[[ 13  10 -24 -32  11]
 [-26  16  56 -14  24]
 [-20   9  39 -18  27]
 [ 16   1   5  29  27]
 [  8 -13   9  31  16]
 [ -7   8   5 -23 -11]
 [-17 -28   3  27 -40]]
=>
[[ 13 -24  11]
 [-26  56  24]
 [-20  39  27]
 [ 16   5  27]
 [  8   9  16]
 [ -7   5 -11]
 [-17   3 -40]]

[[  6 -22  36  -2  37 -61 -37 -43  -3]
 [-12  -9   6  15  32  -6 -31   8   2]]
=>
[[  6  36  37 -37  -3]
 [-12   6  32 -31   2]]

[[  2   1 -15  27 -17  -2   0  41  26]
 [-54  -5  -3 -52   0   5 -33 -66 -50]
 [  8  -2 -27 -20 -35  -2  28  13  30]
 [  0   8  19 -26  -1   0  14   0  29]
 [-36   1 -13   1 -20   0 -20  -3  -6]]
=>
[[  2 -15 -17   0  26]
 [-54  -3   0 -33 -50]
 [  8 -27 -35  28  30]
 [  0  19  -1  14  29]
 [-36 -13 -20 -20  -6]]

[[ 15 -17  19 -21   0  75]
 [-20  -8  22   0  32  -5]
 [-41  15  18  -7   9   3]
 [ 33 -67  22   0  17   4]
 [ -7 -22 -56  -2 -69 -31]
 [ -6 -44 -32 -24  14 -35]
 [ 39 -11   5  -1  32 -22]
 [-38 -10  42 -12   8 -37]
 [ 41 -34   3  34  44  -8]
 [ 24  -1  22 -61 -23  13]
 [-38  15  12  11  22  -4]
 [  3  13 -13  28 -17  -9]]
=>
[[ 15  19   0]
 [-20  22  32]
 [-41  18   9]
 [ 33  22  17]
 [ -7 -56 -69]
 [ -6 -32  14]
 [ 39   5  32]
 [-38  42   8]
 [ 41   3  44]
 [ 24  22 -23]
 [-38  12  22]
 [  3 -13 -17]]

[[ 49  18  19  -6   0 -17]
 [-38 -16 -12   6   3   9]
 [-36 -12 -14   2  -1  12]
 [  3  14   5   5  -4   0]
 [ -4 -12  -2  -5   7   2]
 [ -3  -5  -5  -1   4  -3]
 [  2  15   1   6  -6  -3]
 [ 31 -20   4  -6  45 -34]
 [-33  21  -5  13 -43  32]
 [-26  23   1 -14 -53  50]]
=>
[[ 49  19   0]
 [-38 -12   3]
 [-36 -14  -1]
 [  3   5  -4]
 [ -4  -2   7]
 [ -3  -5   4]
 [  2   1  -6]
 [ 31   4  45]
 [-33  -5 -43]
 [-26   1 -53]]

[[ 60  -7 -24 -10 -21   1 -17  39  36 -21   2 -31  -3  46   6  -4]
 [ 43 -54 -53  -4  22  27 -35   2   6   1  54 -12 -14   2 -19  16]
 [ 52 -60 -40  -1  23  20 -44   3  30  16  35 -18  -5  12  -1  22]
 [ 43 -49 -41   6   8   7 -36  11  41   2  35 -28  -6  41   6  25]]
=>
[[ 60 -24 -21 -17  36   2  -3   6]
 [ 43 -53  22 -35   6  54 -14 -19]
 [ 52 -40  23 -44  30  35  -5  -1]
 [ 43 -41   8 -36  41  35  -6   6]]
---
[[  0 -17 -15  -2]
 [-48  55  -6 -55]
 [ -3   1   6   5]
 [-23  24  39  26]]
=>
[[  0 -17]
 [-48  55]
 [ -3   1]]

[[ 21  70   4  20  24]
 [ 31  23 -59  31  12]
 [ -4   2  35 -35 -62]
 [ 31  28 -57  31  13]]
=>
[[21 70]
 [31 23]
 [-4  2]]

[[ 20  37 -11]
 [-75  -5 -51]
 [-22 -45  -6]
 [ 12 -23   1]]
=>
[[ 20  37]
 [-75  -5]
 [-22 -45]]

[[-37  32  55]
 [ 52  37  27]
 [ 33  61  26]
 [-14  60  34]
 [-20 -15  68]]
=>
[[-37  32]
 [ 52  37]
 [ 33  61]]

[[-13  -2]
 [  2 -46]
 [  0 -42]
 [-70  37]
 [ 27  28]]
=>
[[-13  -2]
 [  2 -46]
 [  0 -42]]

[[-21  49  61  -5  -5]
 [ 23  -1   6 -39 -39]
 [  6 -12 -49  32  32]]
=>
[[-21  49]
 [ 23  -1]
 [  6 -12]]
---
[[ -6  13 -10  17  -5  32 -23 -63]
 [ 41 -31  37 -40  37 -50  14 -40]
 [-34 -64 -34   0 -35 -16 -47 -18]
 [ 25  -9  30 -44  27 -50  28  12]
 [  9 -74   8 -40   5 -66 -11  -3]
 [ 44  -3  44 -49  43 -52  32 -23]
 [ 40  18  39 -31  40 -23  27 -42]
 [-44 -16 -38 -21 -41 -29 -33 -34]]
=>
[[  9 -74   8 -40   5 -66 -11  -3]
 [-34 -64 -34   0 -35 -16 -47 -18]
 [ 41 -31  37 -40  37 -50  14 -40]
 [-44 -16 -38 -21 -41 -29 -33 -34]
 [ 25  -9  30 -44  27 -50  28  12]
 [ 44  -3  44 -49  43 -52  32 -23]
 [ -6  13 -10  17  -5  32 -23 -63]
 [ 40  18  39 -31  40 -23  27 -42]]

[[ 19   5  -4 -10 -38  13   0  12]
 [-37 -41  -3 -11 -14 -65  -3 -13]
 [ -8 -13   7  -7 -12  -2 -63  -6]
 [ -8  39   6   1  16  35  59 -14]
 [ -6 -51   7 -26  14 -25  26   3]
 [ -8 -55  12  -5  28   4  -1   8]]
=>
[[ -8 -55  12  -5  28   4  -1   8]
 [ -6 -51   7 -26  14 -25  26   3]
 [-37 -41  -3 -11 -14 -65  -3 -13]
 [ -8 -13   7  -7 -12  -2 -63  -6]
 [ 19   5  -4 -10 -38  13   0  12]
 [ -8  39   6   1  16  35  59 -14]]

[[ 11  -6 -26   8  35   6  43  18  13   7  30   2]
 [-21  12 -58  18 -36   0 -44  10 -15 -16 -10  24]
 [ -9  -3  18  32   4 -23   2 -26 -27 -14 -29 -10]
 [  5 -15  12  45  35   5  25  -4   4  20 -33   6]
 [ 24  17  23   1  17   7  38  -9   2  20  21  36]
 [ 10  -8   6   7  13  16 -11 -13   3 -27   4 -19]
 [-23 -26 -23  19 -12  16   0  22   3 -18  -5  -4]
 [-26 -24 -17  32  15 -40  25 -25 -27 -18 -30 -13]]
=>
[[-23 -26 -23  19 -12  16   0  22   3 -18  -5  -4]
 [-26 -24 -17  32  15 -40  25 -25 -27 -18 -30 -13]
 [  5 -15  12  45  35   5  25  -4   4  20 -33   6]
 [ 10  -8   6   7  13  16 -11 -13   3 -27   4 -19]
 [ 11  -6 -26   8  35   6  43  18  13   7  30   2]
 [ -9  -3  18  32   4 -23   2 -26 -27 -14 -29 -10]
 [-21  12 -58  18 -36   0 -44  10 -15 -16 -10  24]
 [ 24  17  23   1  17   7  38  -9   2  20  21  36]]

[[-30   3 -33  50]
 [ 48  -9  10 -10]
 [ 54 -12 -18   8]
 [ 11 -33 -56 -16]
 [-51 -10  35  -9]
 [ 17  -4 -50  23]]
=>
[[ 11 -33 -56 -16]
 [ 54 -12 -18   8]
 [-51 -10  35  -9]
 [ 48  -9  10 -10]
 [ 17  -4 -50  23]
 [-30   3 -33  50]]

[[  7 -62   4 -20  12  42]
 [ 42  32   3   9  53  19]
 [-29   6 -29  44 -34 -34]
 [-32 -57  21 -23 -52  25]]
=>
[[  7 -62   4 -20  12  42]
 [-32 -57  21 -23 -52  25]
 [-29   6 -29  44 -34 -34]
 [ 42  32   3   9  53  19]]

[[  2  -4]
 [ 22 -11]
 [ -5  42]
 [-39  40]
 [-72  48]]
=>
[[ 22 -11]
 [  2  -4]
 [-39  40]
 [ -5  42]
 [-72  48]]

[[-46 -12 -10   9 -58 -25 -37]
 [-31 -31  25  23  16  25 -14]
 [-47 -25  10  33   5  -3 -56]
 [-47 -28   5  35 -11 -22 -51]
 [-50   7  17 -15 -55 -19 -34]]
=>
[[-31 -31  25  23  16  25 -14]
 [-47 -28   5  35 -11 -22 -51]
 [-47 -25  10  33   5  -3 -56]
 [-46 -12 -10   9 -58 -25 -37]
 [-50   7  17 -15 -55 -19 -34]]
---
[[  3  14  51  -8 -18 -45  41  38 -12  23  15]
 [  2  14  51  -8 -19 -46  42  39 -12  24  15]
 [ -2  25  47   1 -31 -61  44  46 -16  31  17]
 [  3  14  51  -8 -18 -45  41  38 -12  24  15]]
=>
[[  3  51 -18  41 -12  15]
 [  2  51 -19  42 -12  15]
 [ -2  47 -31  44 -16  17]
 [  3  51 -18  41 -12  15]]

[[ -1  -5   5]
 [ -5  36  -1]
 [ -1  47 -21]
 [  9 -10 -25]
 [ -9  33  13]
 [ 12  26 -54]
 [  9  20 -40]]
=>
[[ -1   5]
 [ -5  -1]
 [ -1 -21]
 [  9 -25]
 [ -9  13]
 [ 12 -54]
 [  9 -40]]

[[-25  25]
 [ 30 -75]]
=>
[[-25]
 [ 30]]

[[ -8  19 -47   0  44  -8]
 [ 45  -3  20   6   1  39]
 [ 57 -14 -12   9 -12   5]
 [ 20   0 -25  14  -9 -12]
 [ 26  -4  -7  22 -14  17]
 [ -9   8 -15 -22  24  27]
 [ 12  -1  27 -17  15  30]
 [ 25   9 -42 -28  38  25]
 [ 26 -37 -14  15   9 -20]
 [ 23 -27 -27   7  19 -20]]
=>
[[ -8 -47  44]
 [ 45  20   1]
 [ 57 -12 -12]
 [ 20 -25  -9]
 [ 26  -7 -14]
 [ -9 -15  24]
 [ 12  27  15]
 [ 25 -42  38]
 [ 26 -14   9]
 [ 23 -27  19]]

[[ 19  10  18  29   0]
 [  0 -12  10  26  -4]
 [-24  -1 -30  19  -7]
 [-37  28 -21   1 -55]
 [  5  16   5  26   3]
 [-18  -9 -23   2   0]
 [ 47  27  26 -13   7]
 [-29  30 -25  40 -50]
 [-30 -46 -14  24  29]
 [-24  -6 -22  67   5]
 [  3 -10  -6  41  18]]
=>
[[ 19  18   0]
 [  0  10  -4]
 [-24 -30  -7]
 [-37 -21 -55]
 [  5   5   3]
 [-18 -23   0]
 [ 47  26   7]
 [-29 -25 -50]
 [-30 -14  29]
 [-24 -22   5]
 [  3  -6  18]]

[[ 25  -1  -8 -47  52 -37]
 [ 18 -49  55  -7  41  31]
 [ 24 -34 -49  22  17  34]
 [-19  20 -48  26  35   5]
 [-35 -27  38   2  24  36]
 [  5   3   6  -1  40 -18]
 [ 36 -53  30 -36   3  48]
 [ 33 -23 -30 -23  40 -30]]
=>
[[ 25  -8  52]
 [ 18  55  41]
 [ 24 -49  17]
 [-19 -48  35]
 [-35  38  24]
 [  5   6  40]
 [ 36  30   3]
 [ 33 -30  40]]
